500 stands for zero in the data rows.
Here are some rows, each followed by its group. Groups can overlap.
[480 440 513 555 374 337 358 409] MT
[441 376 469 451 538 770 414 608] QS
[621 500 248 189 776 468 496 713] CC
[511 509 462 343 482 205 439 465] MT
[518 384 375 567 490 491 572 649] CC
[470 794 536 418 608 238 214 223] MT
[492 443 407 533 478 461 559 742] QS
[407 261 642 621 508 996 768 544] MT
[617 450 473 527 445 237 481 610] MT
[359 174 608 376 808 429 751 537] CC
[489 398 635 594 517 526 512 385] CC
[503 316 424 536 366 343 553 673] MT
[644 515 711 751 692 368 436 210] NJ
[417 346 321 158 881 384 819 674] CC
[480 519 542 606 483 502 505 377] NJ
[408 307 350 386 564 667 618 629] QS
[561 633 631 480 533 321 371 281] QS
[392 724 498 371 694 676 257 245] MT
[357 662 444 470 395 566 507 578] NJ
[493 476 502 513 463 475 495 457] NJ
[504 375 590 422 324 666 631 527] MT
[292 506 577 599 379 467 481 414] NJ
[584 571 622 612 488 544 528 442] NJ
[497 187 515 504 452 292 569 678] MT
[526 558 635 581 444 187 161 140] QS
[417 451 467 567 411 489 510 555] QS
[422 602 405 495 466 534 436 485] CC
[391 449 534 527 425 448 533 518] QS
[462 743 340 400 359 378 294 481] CC
[607 445 301 269 781 392 646 711] CC
[527 135 546 545 325 473 708 639] MT
[461 162 855 609 624 643 703 433] CC
[432 290 350 420 550 600 572 588] QS
[437 381 413 331 569 669 675 741] QS
[668 394 426 427 373 252 475 561] MT
[545 498 605 645 522 456 545 478] MT
[648 770 296 195 385 442 129 597] CC
[565 304 661 599 526 733 751 625] MT
[549 696 565 532 550 378 274 382] MT
[412 604 382 423 358 583 501 420] NJ
[504 569 275 337 340 656 568 746] NJ
[516 500 635 644 482 462 505 425] NJ
[447 684 440 345 359 377 328 430] CC
[494 506 687 675 493 496 414 443] QS
[515 337 566 584 480 482 475 409] NJ
[522 733 685 681 269 717 236 335] CC
[498 508 550 638 472 509 474 384] QS
[602 568 503 346 434 108 259 433] MT
[429 431 358 405 498 521 606 616] QS
[802 176 583 590 502 331 551 665] MT
[411 480 373 427 528 594 540 565] QS
[497 466 512 496 328 538 565 671] MT
[518 401 684 740 490 618 614 368] CC
[439 517 751 759 553 526 480 369] CC
[618 487 494 543 405 547 580 699] MT
[443 554 655 617 233 430 459 435] QS
[496 637 628 612 461 471 419 486] QS
[595 778 564 337 578 317 217 211] MT
[491 618 522 402 397 247 344 437] MT
[707 709 728 750 422 640 381 353] CC
[528 582 498 379 633 565 755 695] CC
[582 735 390 358 478 380 346 570] CC
[438 494 433 449 412 437 529 535] NJ
[497 556 299 423 547 439 556 539] CC
[487 311 651 418 725 463 671 431] CC
[523 512 129 77 758 452 629 805] CC
[471 589 453 463 435 578 526 584] NJ
[497 303 384 259 662 722 814 730] QS
[367 531 379 505 543 888 586 468] MT
[675 439 366 437 499 184 380 576] MT
[469 252 437 304 641 630 797 732] QS
[439 209 419 253 689 832 862 810] QS
[451 468 401 447 345 669 470 558] NJ
[555 542 750 694 645 348 396 225] NJ
[457 382 263 390 592 600 667 697] QS
[471 566 518 548 453 515 490 538] NJ
[390 395 469 541 584 576 656 582] CC
[507 603 716 841 306 747 388 333] CC
[461 749 576 572 425 546 535 492] NJ
[534 664 786 827 428 629 397 127] CC
[643 426 358 320 381 775 486 732] NJ
[592 367 357 280 631 358 671 651] CC
[223 656 463 290 672 762 348 240] MT
[371 522 427 590 479 617 519 541] QS
[512 494 693 576 481 487 520 488] NJ
[729 279 448 570 444 210 375 483] MT
[453 604 450 560 474 462 527 492] CC
[415 328 386 291 608 755 763 679] QS
[474 420 601 498 395 563 603 466] CC
[360 599 612 555 561 661 504 378] MT
[447 513 496 540 496 550 478 520] NJ
[468 502 574 635 464 535 520 510] QS
[592 496 428 473 432 480 690 528] CC
[398 642 504 197 728 670 366 278] MT
[336 417 343 450 498 373 562 572] CC
[482 663 496 434 760 663 381 193] MT
[543 531 481 517 304 445 504 503] CC
[379 468 435 531 526 539 505 517] NJ
[374 599 390 487 421 562 498 555] NJ
[595 607 595 586 482 513 501 475] MT
[487 455 529 659 472 452 518 417] NJ
[460 647 619 424 596 547 480 306] MT
[417 227 308 183 635 776 831 785] QS
[510 477 435 370 645 404 534 574] CC
[564 538 440 516 390 511 389 467] CC
[536 507 523 612 475 475 485 419] NJ
[581 661 505 566 576 508 400 369] MT
[531 399 590 698 323 430 426 466] NJ
[623 756 363 182 400 354 151 527] CC
[395 592 649 584 425 362 375 248] QS
[652 512 639 630 666 291 408 202] NJ
[362 556 571 547 463 486 498 469] QS
[529 230 588 433 411 683 726 633] MT
[621 473 701 628 609 450 417 335] NJ
[469 716 353 307 452 406 286 626] CC
[488 508 417 538 421 528 546 534] QS
[649 662 386 498 288 529 132 388] CC
[385 152 533 413 882 370 723 603] CC
[507 586 552 602 447 446 475 440] QS
[571 461 584 639 520 475 452 460] NJ
[481 768 526 589 393 625 485 441] QS
[382 511 529 424 475 204 284 279] MT
[478 475 581 546 641 667 528 591] QS
[491 588 545 529 479 464 481 414] CC
[468 657 502 561 472 514 453 560] NJ
[637 482 836 962 352 671 447 351] CC
Which group is second nearest to each row below, going by the average distance to the group's rows?
[493 454 264 242 774 438 618 672]: CC
[652 491 645 762 572 412 454 275]: MT
[500 628 634 576 512 356 321 218]: MT
[728 426 677 638 596 380 518 248]: MT
[545 614 561 606 462 373 377 305]: MT
[535 466 450 405 571 536 711 647]: NJ
[740 406 477 511 413 273 542 575]: MT
Which other group has its centre nearest to the centre of group MT?
CC
Which group is second nearest to each row below, going by the distance to the group's nearest row?
[548 464 476 436 417 528 618 606]: MT
[447 604 523 422 398 476 433 551]: CC
[439 539 524 722 558 541 486 492]: NJ
Group CC spreads out most along one direction. Which other group's direction of most spread is closest to that one?
QS
Which group is nearest to each row below, going by the distance to the group's nearest row?
[492 539 497 669 480 607 484 400]: QS
Which group is second nearest to each row below, going by the distance to the centre of the group?
[461 500 419 680 416 506 558 559]: QS
[327 188 505 582 389 700 666 588]: NJ
Group MT spreads out most along one direction. Which other group's direction of most spread is closest to that one?
QS
A new table starts here, with new groups. Each row is followed by its group. Groups can overlap.
[487 531 510 504 494 558 459 547] i
[470 511 510 462 462 500 465 564] w
[523 479 551 564 459 476 379 549] k
[808 635 821 522 999 402 797 284] w
[430 725 607 219 936 417 807 352] z
[239 586 571 448 385 568 537 389] x
[256 262 514 412 407 726 599 282] i
[500 511 463 488 469 461 444 528] i
[680 463 262 480 623 697 447 524] r
[476 389 482 440 442 448 473 431] s
[502 605 496 557 495 519 462 568] i
[495 468 505 497 461 472 437 527] k
[536 460 525 550 452 461 465 540] s
[488 576 537 437 442 526 466 518] i
[459 547 439 472 483 454 445 524] i
[477 508 559 561 481 488 423 549] w
[539 496 366 497 563 607 473 550] r
[525 497 717 476 707 418 499 511] w
[457 527 504 460 461 516 480 567] i
[768 936 0 840 221 641 957 480] f
[493 539 505 464 476 492 449 561] i
[521 221 734 27 999 219 937 10] z
[475 407 530 520 474 506 469 528] i
[770 0 364 325 630 559 508 25] s
[448 568 493 561 451 490 449 515] i
[617 534 341 493 595 645 571 479] r
[493 521 516 471 489 568 461 525] z
[458 221 569 383 430 364 455 294] s
[530 527 482 444 429 528 469 518] i
[486 526 504 465 468 541 472 526] i
[508 506 503 473 454 508 481 528] i
[583 514 469 529 474 539 460 575] r
[509 491 520 501 415 473 502 488] s
[428 588 470 489 466 490 472 552] i
[465 550 465 524 422 532 535 511] f
[467 527 480 544 432 539 450 598] i
[445 500 503 533 475 480 446 537] k
[391 543 504 474 409 541 511 471] x
[464 501 473 467 498 539 466 502] i
[495 496 461 526 416 494 504 472] s
[482 523 483 505 468 467 436 521] i
[538 567 405 470 441 502 509 503] f
[508 598 502 494 447 502 474 515] i
[516 539 496 533 508 513 520 511] z
[480 462 481 536 514 587 502 515] i
[841 999 261 183 968 809 999 107] z
[416 507 509 535 462 491 434 562] i
[493 492 508 472 498 485 430 557] k
[366 10 749 526 344 200 405 254] k
[502 519 456 547 446 494 466 515] i
[458 483 464 550 460 599 441 524] i
[437 523 496 511 456 460 475 560] i
[450 384 487 526 415 365 532 482] s
[498 588 525 337 721 485 631 499] z
[825 364 76 539 845 977 428 519] r
[771 227 351 497 241 433 775 93] s
[503 426 552 508 466 410 445 462] s
[512 509 495 468 466 510 485 549] i
[403 540 513 469 490 505 496 443] i
[461 561 476 548 488 483 476 509] i
[511 530 489 486 513 519 486 514] r
[462 550 517 498 429 491 484 550] i
[518 458 471 505 481 528 457 503] i
[479 542 483 452 453 568 482 538] r
[514 368 489 472 455 448 468 470] s
[564 452 361 484 535 573 464 608] r
[551 147 575 312 509 351 550 160] s
[453 507 511 524 447 489 462 507] i
[428 477 501 507 409 505 428 545] i
[484 501 517 527 443 495 458 561] i
[522 472 497 525 455 541 491 466] i
[508 567 471 520 475 483 462 515] i
[873 835 61 531 257 925 843 252] f
[464 523 493 452 461 486 470 561] i
[541 63 646 352 421 332 502 102] s
[499 544 597 426 638 491 591 466] z
[469 460 481 509 458 490 456 508] i
[506 519 505 489 468 505 462 533] i
[525 481 630 529 462 500 347 536] k
[475 563 532 538 484 456 460 516] i
[479 522 515 460 466 531 432 561] i
[393 545 528 397 391 515 492 516] x
[513 509 523 537 458 441 375 539] k
[445 516 502 521 422 509 455 550] i
[478 506 527 499 424 478 459 504] w
[685 198 999 919 665 234 56 635] w
[564 496 466 443 462 497 446 542] i
[304 711 411 741 322 153 628 974] q
[479 537 480 451 429 433 459 556] i
[456 594 491 497 475 491 445 571] i
[470 544 498 480 459 502 478 527] i
[494 567 488 508 462 508 481 518] i
[545 423 478 541 464 567 484 470] i
[532 388 462 546 462 588 481 479] i
[484 501 493 483 453 554 462 520] i
[524 568 485 471 482 520 476 553] i
[522 74 570 349 385 332 548 166] s
[318 688 430 875 269 0 635 999] q
[406 606 421 672 340 225 579 774] q
[0 579 617 271 251 583 603 248] x
[457 389 493 479 529 664 544 411] i
[563 489 560 557 487 564 388 525] k
[0 626 613 177 203 558 669 176] x
[134 780 461 469 469 244 782 623] q
[269 999 488 451 999 0 999 786] z
[445 585 521 452 503 494 462 565] i
[44 424 452 529 235 502 772 524] i
[611 0 764 631 467 230 423 388] w
[525 517 536 506 507 478 466 544] i
[507 492 472 478 491 458 468 530] i
[493 609 516 592 441 556 466 543] i
[476 578 311 448 294 772 745 233] f
[429 640 571 186 910 412 753 369] z
[487 563 509 513 473 536 445 500] i
[452 375 511 448 450 452 467 449] s
[541 326 749 711 522 402 284 565] w
[519 548 491 526 491 520 474 574] i
[717 455 221 460 668 800 449 529] r
[472 484 515 541 454 527 450 536] i
[488 498 465 473 450 474 454 544] i
[465 494 548 521 487 446 452 576] w
[699 426 259 505 682 775 433 522] r
[537 448 703 581 502 395 347 541] w
[492 555 508 514 454 525 485 534] i
[536 523 481 523 462 518 440 528] i
[500 522 476 448 452 450 474 513] i
[515 299 476 516 460 623 515 491] i
[537 554 507 478 452 456 459 572] i
[521 512 498 494 508 495 489 572] i
Which group is nearest to each row below, going by the average distance to the group's rows?
[749 856 7 613 114 999 997 0] f
[471 517 488 525 449 488 474 496] i
[599 186 458 447 557 565 407 375] s
[18 577 550 293 277 572 600 301] x
[537 408 351 583 569 655 442 533] r
[472 659 608 270 903 398 719 417] z
Which group is nearest to each row below, going by the distance to the group's nearest row?
[665 710 235 557 358 724 694 351] f
[413 627 474 669 445 349 540 689] q
[701 567 0 814 650 579 602 911] r
[544 434 582 587 488 439 408 563] k
[544 616 184 450 406 898 664 295] f
[753 13 999 994 739 76 0 679] w
Which group is second nearest to each row below, going by the average distance to the group's rows?
[572 623 434 492 448 623 505 502] r
[428 717 597 145 999 362 850 364] i
[567 448 436 481 575 607 451 539] r
Which group is second nearest to each row below, going by the distance to the group's nearest row?
[630 315 877 761 643 291 135 637] k
[514 582 509 510 445 486 443 527] w
[436 522 526 481 455 489 466 482] w
[711 458 234 524 636 796 442 522] i
[528 396 497 491 550 546 496 516] r
Which group is second nearest to each row below, going by the distance to the centre of the group?
[799 285 422 676 880 796 245 609] w
[459 509 468 505 459 427 447 487] k
[473 510 494 458 452 571 445 568] k
